One turn sends every row of this set to another row. A few are shown first. Where does it send the rows asked after them?
tafa: 8; -23; -3; -4; 7; 5; -6; -4; 12; 0; 2; 8; -2; 3; 0; 11; 2; -8; -3; 10
valud: 1; 9; 9; 2; 11; -6; -3; 4; -12; 11; -4; 2; -14; -7; 0; 1; -3; 3; 2; -9
ber: -16; 1; -6; 13; -5; 6; -7; 1; 3; 6; -16; 0; 11; -3; -2; 3; -1; -11; -16; 5
Rigos: -5; 6; 11; 5; -3; -1; -2; 13; 5; 4; -11; 4; -9; -8; 3; 4; -18; -8; 4; -1
zuda: 2; -15; 3; 2; 16; -3; 0; -7; -5; 5; 5; 1; 11; 0; 7; 2; -13; -6; 8; 1
Bofo: -11; -3; -10; 3; 0; -3; -6; 6; -5; 18; -3; 5; -1; -8; 1; 4; -11; -15; -13; 11
fabul: -13; -6; -19; 2; -4; -1; -5; 0; 1; 21; -3; 1; -7; -10; -4; 9; -16; -6; -1; 11
fusi: -9; 11; -6; -4; 3; 9; -3; 5; 6; 8; 0; -8; -19; 0; -15; 7; -12; 3; -8; 4
sov: -5; -7; 6; -4; 4; 11; -1; -12; 9; -10; 0; 15; -7; 10; -1; 2; 8; 8; -5; -4
Kati: 2; 18; 5; 0; 15; -1; -1; 4; 1; 4; 10; 6; -7; -4; -1; 7; 7; 2; -8; 0
puziz: -5; -4; -33; 3; -6; 4; -1; -2; -1; 2; 4; 3; -2; -5; -11; 4; -7; -3; 1; -2
sal: 2; -12; 3; 1; 7; 2; 2; -9; 5; 1; -17; 10; -11; 9; 5; -1; -2; -3; -2; -10
fosu: -2; 3; -23; -2; -5; -1; -3; 2; -10; -3; 7; 6; 7; -2; -5; -1; 1; -6; -1; -8
nipo: -1; -31; 4; -2; 4; 5; -6; -5; 2; 4; 0; 3; -6; 1; -6; 6; 3; 1; 6; 4
tuso: 1; 4; 5; 9; 11; 7; -1; 3; -12; -2; 2; 9; -15; -4; -10; 0; 1; -1; -13; -5
fevof: -5; 11; -11; 2; -12; 4; -2; -1; 1; -2; -11; 4; 19; 0; -3; 1; 5; -2; 2; -3
fabip: -9; -6; 14; -6; 9; -1; -1; -9; 13; 9; -7; 6; -8; 8; 8; 8; 5; 5; -3; 2
bet: 0; 15; -12; -5; 3; 5; 0; 4; 6; 6; -3; -7; -17; 1; -13; 5; -14; 0; -2; -3
Vaza: -5; -13; 10; 1; 16; 4; -1; -8; 0; 3; 16; 3; 12; 1; 2; 8; -8; -2; 0; 12
gazu: -10; 3; -4; 12; 0; 7; -3; 9; 3; -18; 0; -1; -7; -3; -6; -1; -4; -6; -7; -13
Supub: -5; 13; -8; -7; -1; 10; -3; 2; 1; 2; 0; -5; -20; 0; -17; 3; -12; 8; 0; -3
merom: -6; -3; -22; 4; 11; 2; -4; -2; 3; -7; -20; -1; -9; -2; 3; 13; -3; 2; -3; 0
keki: -17; 0; 2; -8; -11; 3; -3; 3; -11; 12; 12; 7; 2; -9; -12; 4; 1; 7; 2; 9
zudud: 4; -21; -3; -7; 5; -3; -11; -6; 8; -1; 4; 2; -1; 3; 6; 9; 4; 2; 12; 0
susi: -9; -2; -11; -4; 3; 9; 8; -2; -1; -7; -9; 1; -5; 0; -14; 14; 10; 17; 6; 3
Nogip: -15; 0; -15; -6; -11; 6; 0; -2; 1; 12; 13; 5; -1; -8; -14; 11; -3; 9; 7; 11
mas: 1; -19; 5; 4; 11; 8; -2; -9; -11; -7; 11; 6; 8; 1; -3; -1; -10; 1; 6; 0
mog: -11; 11; 12; 0; -3; 4; 10; 10; 11; -1; 7; -2; 2; -1; -10; 8; 4; 1; 2; -1
gitem: -20; 3; 7; 3; -16; 8; -10; 0; -5; 5; -10; 5; 8; -7; -4; 2; -2; 7; 3; 7
ral: -5; -4; 0; 4; 1; 9; -5; -15; -6; -1; -5; -1; 16; -6; 3; 2; -3; 5; 14; 19
Gutu: -2; -5; -8; 9; 6; 9; 2; -15; -3; -3; -5; -4; 20; 0; -1; 1; 2; -4; 5; 16
Mag: -9; -2; -1; -4; 5; 7; 1; 2; 6; 8; -17; 7; -10; -6; -3; 20; -5; 9; -1; 21
bivu: -11; -11; -1; 12; 6; 8; -7; -14; -6; 0; -9; -7; 11; -5; 3; 1; -5; -3; 2; 18

ral turns into bivu
Rigos turns into gazu
zudud turns into nipo
Where do these go?
valud turns into tuso
bet turns into Supub
Mag turns into merom
Nogip turns into fabul
zuda turns into mas
fevof turns into gitem
keki turns into Bofo
sov turns into fabip

One turn sends every row of this set to another row. A few are shown first. Where does it send the rows asked after them?
golat: -2; -12; -7; 2; -7; -4; -5; -5; 22; 5; 1; 5; 10; 4; -6
gesu: 7; 6; 8; -2; -3; -1; -21; -2; -1; -10; 5; 8; -3; -8; 4
Kises: -6; -4; 8; 12; -3; -7; 4; 1; 13; 1; -1; 5; 13; 16; -7
pim: -2; 3; 7; 2; 10; 1; 12; -10; 5; -3; 3; -8; 2; 21; 1
vilas: 1; 3; 10; -6; -10; -11; -8; -2; 3; 13; -1; -1; -5; -10; 10
zovaf: -2; 12; 1; -4; 13; 1; 9; -4; 6; -12; 2; -13; -4; 16; -3
Keze: -6; -7; 12; 7; -5; -8; 7; -6; 17; 8; -1; 7; 11; 8; -1
pobi: -7; -2; -1; 15; -3; 2; 0; 3; 13; 3; 3; 7; 11; 13; -13
mosub: 1; 1; 5; -15; 13; -11; 6; -7; 15; -5; -2; -12; -1; 7; 0
Pebut: 3; 1; -5; -6; -11; -5; -17; 3; 5; 9; -1; -2; -6; -11; 2
Nor: 4; -9; -4; -5; 14; -11; -3; -1; 15; -1; -4; -9; 8; 13; -11
fevoz: 7; 8; 15; 0; 0; -3; -19; 2; -1; -8; 3; 7; -1; -7; 2
pav: -2; -7; 1; -1; 15; 1; 0; 2; 12; 14; 0; -3; 1; 2; -21
loba: -1; -5; -12; -2; 9; 11; -2; -3; 10; 7; 4; -4; -5; 4; -17
fir: 2; -1; -10; 2; 12; 2; -2; 1; 8; -8; 0; -9; 3; 18; -13
zofaf: -2; -8; -9; 4; -11; -1; -2; -8; 19; -3; 2; 2; 9; 11; 1
tega: 1; 13; -2; 2; -14; -1; -8; -1; -5; -4; 2; -5; -8; 7; 12
zite: -3; 14; 5; 6; -10; 6; -4; 3; -9; 6; 5; -1; -9; -1; 5
zisiv: -1; -4; -1; -6; 5; 8; 9; -17; 12; 11; 7; -4; -8; 1; -2
zaz: 1; 6; 15; -2; -6; -18; -6; 4; 0; 4; -6; -5; 2; 0; 10
telim: -1; 2; 1; -16; 9; 0; 9; -14; 14; 3; 3; -9; -9; -1; 1
pud: -2; 12; 5; 8; -5; -1; -11; 14; -6; 9; 0; 0; -5; -2; -7
rovok: 8; 5; 15; -3; -2; -3; -19; -1; 1; -7; 4; 8; -2; -10; 5
zis: 5; 5; -10; -2; -12; -6; -18; 5; 2; -3; 0; -7; -4; 1; 5
mez: -6; 10; 11; -3; 13; 5; 15; -5; 6; 2; 3; -7; -8; 6; -6
fesov: -6; -2; -5; 8; -11; 7; 5; -12; 14; 1; 7; 5; 4; 12; 2
Taki: 0; 0; 2; -11; 17; -11; 0; 4; 15; -1; -5; -10; 1; 4; -14
gepif: 1; 9; 10; 6; -2; -15; -12; 16; -3; 3; -6; -5; 3; 4; -2
mer: 8; 7; 17; -1; -1; -4; -18; 0; -1; -9; 3; 8; 0; -8; 4
nepe: 8; 6; 10; -2; -2; -2; -20; -2; 1; -8; 4; 8; -3; -10; 4
Nage: 7; 9; 10; 1; -3; 0; -19; -2; -1; -11; 5; 7; -2; -6; 5
nute: 0; 5; -12; -6; 12; 3; -2; 1; 10; -9; 2; -11; -5; 9; -13
botup: -5; -1; 11; 1; 11; 6; 13; -9; 7; 14; 4; -2; -3; 5; -8
sofo: 2; -6; 2; -8; 7; -7; 8; -16; 13; -2; 0; -10; 2; 14; 7
Tiveg: -8; -1; -2; 13; -8; 10; 4; -4; 11; 6; 6; 8; 4; 10; -9
neve: -4; 4; 7; -6; 18; 2; 6; 3; 10; 8; 0; -7; -5; -2; -17
kat: 5; 9; 14; 2; -1; 1; -18; 2; -3; -7; 5; 9; -2; -7; 1
pezag: 5; 10; 13; 2; -2; 2; -17; -1; -3; -10; 5; 8; -4; -6; 3
paz: -5; -12; 3; 3; -7; -5; 2; -5; 21; 13; 1; 8; 9; 1; -6
Togi: -1; 3; -9; -12; 10; 9; 1; -5; 13; 3; 4; -6; -11; -4; -12

Kises turns into fesov
zovaf turns into telim
Where do these go?
zisiv turns into pav
zaz turns into zite

One turn sends every row of this set to another row. A few are shown first. Where does it send the rows asked after them?
dofe: 7; -3; 17; 6; 11; 4; -4; 2; -8; -2; -26; 2; 11; 9; -1; -8; -4; 1; 0; 2
silel: 3; -6; -18; 7; 8; 4; 3; -6; 5; -7; 2; -9; -3; -10; -3; -19; -15; -2; 10; 0
mogum: 1; 5; 15; -9; 3; 8; 2; -3; -6; -1; -12; 6; 9; 6; -4; -5; 8; -2; -3; 10
ranub: 1; -16; -9; -12; 8; -1; 9; 4; 6; 3; -10; -2; 8; -4; -14; -4; 1; 3; -8; -2
zif: -13; 0; -3; 5; 12; 10; 5; -7; -5; 3; -27; -10; -3; -7; 7; -12; -13; 7; 3; -2
Lufig: 8; -5; 12; 4; 3; 3; 5; 9; -4; -2; -19; 6; 11; 10; -12; -4; 10; -4; -3; -7
Vinup: -4; 12; 16; 2; 2; 16; 0; -5; -10; 10; -21; 0; 4; 8; 1; -3; 0; 2; -2; 0
vizud: -5; -9; 13; 10; 4; 3; 12; 2; 6; -9; -25; -7; 10; 5; -10; -5; -8; -3; 7; -7
fatu: -3; 1; -17; 1; -2; -9; -5; 14; -3; -9; -8; -12; -12; 4; -10; -6; -10; 3; 0; 4
tuful: -13; 3; 13; -6; -3; 11; 13; -7; 6; 4; -13; -7; 7; 4; -10; 7; -6; 0; -1; 2
Fulaf: -1; -3; 13; 10; 1; 10; -3; 8; -4; 5; -25; -5; 9; 11; -3; -12; 3; -7; 4; -9
dozir: 5; 11; -10; 7; 5; 4; 0; 3; 6; -12; 2; 2; -7; 0; -8; -20; -7; 8; 12; 11
latod: -4; -9; 13; 9; 4; 4; 14; 1; 7; -11; -23; -4; 11; 4; -11; -6; -5; -3; 7; -6
donaz: -9; -6; -6; 5; 5; 13; 5; 0; 5; 19; -21; -11; 1; -1; -6; -6; -9; 5; -2; -16
maro: 7; 3; -17; 4; 6; 6; 11; -12; 3; 3; 6; -3; -6; -7; -12; -3; -15; 5; 0; -6
taze: 3; 1; -8; 1; 8; -3; -14; 6; 2; 0; -8; -10; -7; 6; -3; -7; -26; 13; 1; 11
nuzu: 15; 18; -7; 0; -3; -10; -12; 4; -13; -3; -4; -6; 2; 7; -6; 0; -4; -3; 2; 0
karag: 12; 20; -4; 2; -2; -2; -16; 0; -8; -1; -2; -6; 4; 6; -1; -11; -5; -3; 9; 5
guse: -7; 3; 9; -7; -5; 7; -1; 6; -10; 6; -18; -4; 4; 9; -6; 2; 9; -6; -7; -2
Lizuv: -3; -8; 14; 11; 6; 4; 14; -1; 5; -9; -25; -4; 11; 4; -10; -5; -8; -1; 8; -6
giser: 2; -10; -20; 6; 7; -6; 4; -2; -3; -8; -5; -13; -6; -7; -7; -2; -20; -1; 0; -6
Dok: -12; 2; 13; -9; -1; 9; 11; -8; 6; 1; -13; -6; 8; 3; -9; 6; -6; 1; -1; 5
Miri: 2; -6; 1; -1; 18; 11; 5; -11; 7; 7; -15; 1; 8; -6; 1; -15; -13; 13; 1; 6
rimu: -1; -3; -17; -1; 7; -1; 0; -9; -3; 2; -2; -14; -7; -7; -3; 0; -25; 4; -3; 0
norog: 3; 17; -11; 18; 3; 3; 2; 3; -4; 1; -12; -3; -17; 3; -10; -4; -17; 13; 3; -7
dufez: -13; 3; 15; -6; -1; 13; 12; -9; 6; 5; -13; -7; 8; 4; -7; 3; -7; 1; 1; 4
Vamug: 14; 12; -7; 5; -5; -4; -16; 8; -4; 0; -3; -8; 6; 9; -6; -12; -1; -7; 9; -3
gok: 0; 7; -13; 7; -4; 10; -5; 9; 13; 8; 2; -7; -8; 5; -11; -18; -8; 6; 9; -1
dibu: 13; 24; -7; 8; -5; 1; -10; 0; -8; 5; -4; -5; 0; 7; -6; -6; -2; -2; 7; -7
gipab: 17; 15; -4; 8; 0; -7; -17; 3; -10; 2; -11; -9; 3; 9; -3; -5; -11; -1; 5; -5
tovap: -5; -3; -20; 0; 1; 8; 1; -6; 7; 3; 7; -12; -4; -7; -5; -13; -14; -3; 6; 0
neka: 23; 18; -5; 9; 1; -3; -9; 1; -6; 0; -3; 1; 5; 7; -8; -9; -4; 0; 7; -4
Zaf: 6; 1; -17; 16; 7; 6; 10; -8; 1; 0; -3; -5; -8; -8; -9; -8; -17; 4; 5; -14
rukub: 14; 9; -12; 5; 4; -3; 4; 6; 4; 2; 0; 3; -8; 5; -20; 2; -11; 14; -4; -2
Pato: -14; -6; -14; 0; 0; 6; 13; 5; 0; 0; -16; -7; -2; -6; -9; -11; 9; -4; 0; -12
Digeb: 1; -3; -5; -4; 16; 0; 18; -7; -3; -10; -15; 7; 3; -11; -7; -7; 0; 8; -3; 4

guse turns into Fulaf
Digeb turns into ranub
fatu turns into gok
Where do these go?
tovap turns into Zaf
Lizuv turns into Dok
neka turns into nuzu

